[  5.1   8.4  16.4  46.1  47.6 -54.4 -32.7  20.6   9.0 -17.3 -30.0  11.4
  13.2 -67.7  19.6 -13.8  80.9  60.1   1.6  18.2  68.3   8.9   4.5  19.3
  23.4  18.7 -32.3  11.5 -48.5 -36.2 -16.6] -> bot
[ -0.9   5.3  17.9  64.6  19.8 -63.5   1.6  -9.5  66.7   0.7  -2.6  -7.6
  26.6 -56.3  39.8   6.2  10.5  49.9  42.7  16.4  76.1 -17.2  30.8   0.9
 -22.3  12.2 -44.1  36.4 -17.3 -16.5  -2.2] -> meno
[  8.2 -16.1  -3.2  10.1   2.8  -3.7 -11.7  -7.4   1.7  11.3   0.2 -16.0
   1.0 -11.4 -20.2  -2.0   0.3  -3.4  25.6 -20.1   6.6  -0.6   7.0  -3.5
  -3.8  -6.3   3.5 -17.9  -5.8  -5.6   3.3] -> Sib
miss bot: [-16.6   8.9 -32.7   1.6 -67.7  60.1  19.6  19.3  18.2 -17.3  46.1  68.3
  23.4 -30.0  80.9  18.7  47.6  11.4  20.6 -36.2  13.2 -32.3  16.4   4.5
 -48.5 -54.4   5.1  11.5 -13.8   8.4]  [9.0]
miss meno: [-17.2  49.9  10.5 -16.5  26.6  36.4   0.7  17.9  -7.6  30.8   5.3 -17.3
  16.4  -9.5 -22.3 -63.5  -0.9  42.7  19.8  12.2   6.2  66.7   0.9  39.8
  64.6   1.6 -56.3  -2.6 -44.1  76.1]  [-2.2]
miss Sib: [-20.1  -5.8 -11.7 -17.9  10.1  -7.4   3.3  -3.5   2.8  25.6   1.0 -11.4
   3.5  -2.0   6.6   0.2  -0.6   0.3  -3.4  -3.8  -5.6 -16.0 -20.2  11.3
   7.0  -3.7   8.2  -3.2   1.7  -6.3]  [-16.1]
miss Sib: [-20.1  -6.3   3.5   1.0  -3.5  -0.6  -3.4   2.8 -17.9 -11.4  -5.8   1.7
   3.3  -3.8 -16.0  -2.0  -3.7  10.1   7.0  25.6   0.2   8.2   0.3 -16.1
  -7.4 -11.7  -5.6 -20.2  -3.2  11.3]  [6.6]
miss Sib: [ 11.3  -3.8  -0.6 -11.7   1.7  -3.5  25.6  -2.0   1.0  -5.6   0.3   7.0
 -20.2   3.5  -5.8   8.2  -6.3  -7.4   0.2 -17.9 -16.0   6.6  -3.2   2.8
 -11.4  -3.7  -3.4  10.1   3.3 -16.1]  [-20.1]
miss bot: [ 11.5   8.9  68.3  60.1   9.0   1.6  11.4  18.2  19.6  13.2  47.6  16.4
   8.4  80.9 -16.6 -54.4  19.3 -36.2 -67.7 -30.0  23.4  20.6 -13.8   4.5
   5.1 -32.3  18.7 -32.7  46.1 -48.5]  [-17.3]
miss Sib: [-11.7  10.1   2.8  -3.2   6.6   8.2   7.0 -20.1  -3.5  -3.4   0.3  25.6
 -20.2  -5.8   1.7  -0.6  -3.7   1.0 -11.4  11.3  -3.8  -6.3 -16.0  -5.6
   3.5  -7.4   3.3  -2.0 -17.9 -16.1]  [0.2]

[  7.3  12.8  -9.2 -46.3 -31.3]  zak
[  0.6 -75.1  14.1 -27.2 -17.8]  vinun
[  0.6  14.0  14.1 -75.0  14.1]  zosi
miss zosi: [ 14.1  14.1 -75.0   0.6]  [14.0]
miss vinun: [-27.2 -75.1   0.6  14.1]  [-17.8]
miss vinun: [  0.6 -27.2 -17.8  14.1]  [-75.1]
miss zosi: [ 14.1   0.6 -75.0  14.1]  [14.0]
miss zak: [  7.3  12.8 -31.3  -9.2]  [-46.3]

[-10.7   2.8 -33.5  53.8  31.0   5.1   4.9  -3.9  52.6  -9.9 -21.9 -47.0
   0.2  -3.0 -35.2 -12.8 -21.6   3.1 -37.6 -45.5 -13.5   6.0  33.6 -14.3
  29.0  36.1  16.4 -10.9   0.8   8.0  -3.6  23.8]  meb
[-23.8  34.8  42.4   6.6  17.2  -3.5  22.5   9.3   1.5 -49.6 -16.6 -34.8
  -4.7   5.3  22.6 -11.0 -48.5   5.4 -49.9  -3.4 -27.7  10.0  60.4 -11.1
  31.5  26.9  27.9  12.2  12.9   2.9  19.3   0.4]  rateg
[-33.6   6.3  12.5   2.0  39.5  -0.6  51.3  -3.3  31.6 -18.3  -5.2 -12.3
 -24.3 -22.2   2.6 -26.2  -4.5 -15.1 -23.1 -27.3 -53.7  15.2  30.3  29.5
  26.6 -16.8   9.3 -11.3  23.0 -21.2  28.1 -44.0]  mas
[  3.9  15.4   8.3   6.2  -6.5 -67.9  11.5 -19.4   6.8 -34.2  17.2 -16.7
 -23.6 -10.2 -29.7 -22.0  -5.7 -44.3 -13.1 -13.6 -21.7   2.0  46.9 -35.5
  11.6  31.4  32.5  21.8  -4.5  23.3  26.1  27.7]  Zem
[ 11.0  15.7  19.2 -33.4  14.6  11.2   5.4  23.3 -12.0   8.8  -1.4   2.5
  33.4   0.6  57.0 -25.8   7.8 -21.0   6.6  64.0  19.2  -4.1  -5.4  37.8
  18.6 -30.2   2.6  16.7   0.7 -19.5 -11.1 -56.4]  sotu
[-23.8  34.8  42.4   6.6  17.2  -3.5  22.5   9.3   1.5 -49.6 -16.6 -34.8
  -4.7   5.3  22.6 -11.0 -48.5   5.4 -49.9  -3.4   2.6   0.9  14.6  30.2
  23.8 -15.1  19.2  10.7 -26.2 -32.4  26.1 -36.9]  Mogib
[-14.4  32.2  35.8   5.8  39.5 -13.5  33.1   3.4   5.6 -39.9 -14.8 -35.1
  -8.9  -6.1  28.6 -33.5 -32.6 -12.5 -42.5   5.6 -11.9  -1.9  27.3  29.4
  31.6 -10.3  30.0   9.2 -21.1 -17.3  20.4 -40.3]  dagi
[ 31.5  11.9  36.0 -26.1  11.4 -63.7  22.6 -11.5 -18.5  -6.3  17.3  19.1
 -39.8 -38.0  14.9 -33.1  38.7 -39.7   3.2  32.6 -30.9   1.3   8.8 -24.2
   0.1   3.9  10.8   9.1   1.4  31.0   8.3  13.3]  tul
[-47.3   9.3  27.1  -9.8 -37.1 -28.1  20.2 -17.4  -9.9 -49.9  22.5  22.6
 -23.8  15.3 -28.7  19.7 -41.4 -11.7  -7.4 -40.5 -16.1   6.9  25.2   5.2
  -8.0 -11.3  12.6  18.3  10.1 -27.1  53.3 -15.0]  gasub
[-20.1 -19.3 -66.3  30.2  18.9  12.7   0.9 -14.2  43.0  15.8  -0.4 -28.3
  33.8  19.0 -37.9 -14.6 -20.7 -24.5  15.8 -33.6 -11.0  -3.8  48.8   1.1
  28.3  22.6  27.3   1.5  15.3  11.2  -3.6 -11.1]  zuvu
[ 10.3 -20.7  -0.4 -25.0  30.0  -0.8  25.1 -41.2 -29.0  17.9  20.7  28.6
 -27.9 -10.2  -0.9 -25.8  18.7 -29.5  48.0   2.1 -40.0 -21.9  17.2  -5.0
 -11.0  -5.5  32.9  -7.8  30.5  49.1   5.4  -3.4]  des
[ -3.5   9.5  44.6 -19.0  57.1 -22.6  47.9 -22.1 -23.1 -13.9  -3.1   3.1
 -36.9 -18.7  33.5 -35.9  -5.8 -11.5  -4.7   7.2 -41.8 -14.2  10.4  25.8
   6.1 -25.7  30.4 -13.0   8.7  13.7  19.7 -37.0]  Suli
miss gasub: [ 22.6 -28.1  -8.0   9.3  27.1 -23.8  12.6  -9.8 -28.7  -7.4 -40.5   5.2
 -16.1  20.2 -27.1  10.1  19.7 -11.7  25.2  15.3  18.3 -49.9  53.3 -47.3
  -9.9 -37.1 -17.4 -15.0 -11.3 -41.4   6.9]  [22.5]
miss sotu: [-12.0 -21.0   2.5   7.8   0.7  -5.4  19.2 -30.2  37.8  16.7  11.2 -11.1
   5.4   2.6   6.6  11.0   8.8 -19.5 -56.4  23.3  15.7  -1.4 -25.8 -33.4
  64.0  19.2  -4.1  57.0  14.6  33.4  18.6]  [0.6]
miss des: [ 25.1 -21.9 -41.2  28.6 -29.5  -0.9  18.7  10.3  -3.4  -0.4  17.2  -7.8
 -20.7  30.0  17.9  48.0   2.1  30.5  32.9  20.7 -25.8 -40.0 -10.2 -27.9
  -5.5  49.1 -29.0   5.4  -5.0 -25.0  -0.8]  [-11.0]
miss zuvu: [ 28.3  -3.6 -14.2 -33.6 -11.1 -20.1  15.8  18.9  19.0   1.5  33.8  11.2
 -14.6 -24.5  22.6  15.3 -20.7  -3.8 -28.3   0.9  15.8  27.3 -19.3  30.2
   1.1 -66.3  -0.4  48.8  12.7  43.0 -37.9]  [-11.0]
miss des: [ 30.5  32.9 -10.2 -29.5 -41.2  -7.8  18.7  25.1   5.4 -29.0  20.7  -3.4
 -21.9 -20.7  48.0   2.1 -11.0 -27.9  17.2  10.3  17.9  -0.8 -40.0 -25.0
  -5.0  30.0  49.1 -25.8  -5.5  -0.4  28.6]  [-0.9]

[-46.0  32.9 -14.0 -35.7  34.4  14.5 -21.7  38.9  -7.7] : Fupon
[ -1.8 -26.9 -35.1   2.1 -66.7   6.5 -12.6 -26.8  36.1] : zat
[ -1.8 -26.9 -35.1   2.1 -69.3   6.5 -35.0 -21.5  36.1] : zabab
[-46.0  32.9 -14.0 -35.7  34.4 -14.1 -21.7  38.9  -7.7] : nek
miss zat: [-66.7   6.5 -35.1  -1.8  36.1 -26.8 -12.6   2.1]  [-26.9]
miss zabab: [ 36.1   6.5 -21.5   2.1  -1.8 -26.9 -69.3 -35.0]  [-35.1]
miss nek: [ 34.4  32.9 -46.0 -14.1  38.9 -21.7  -7.7 -35.7]  [-14.0]

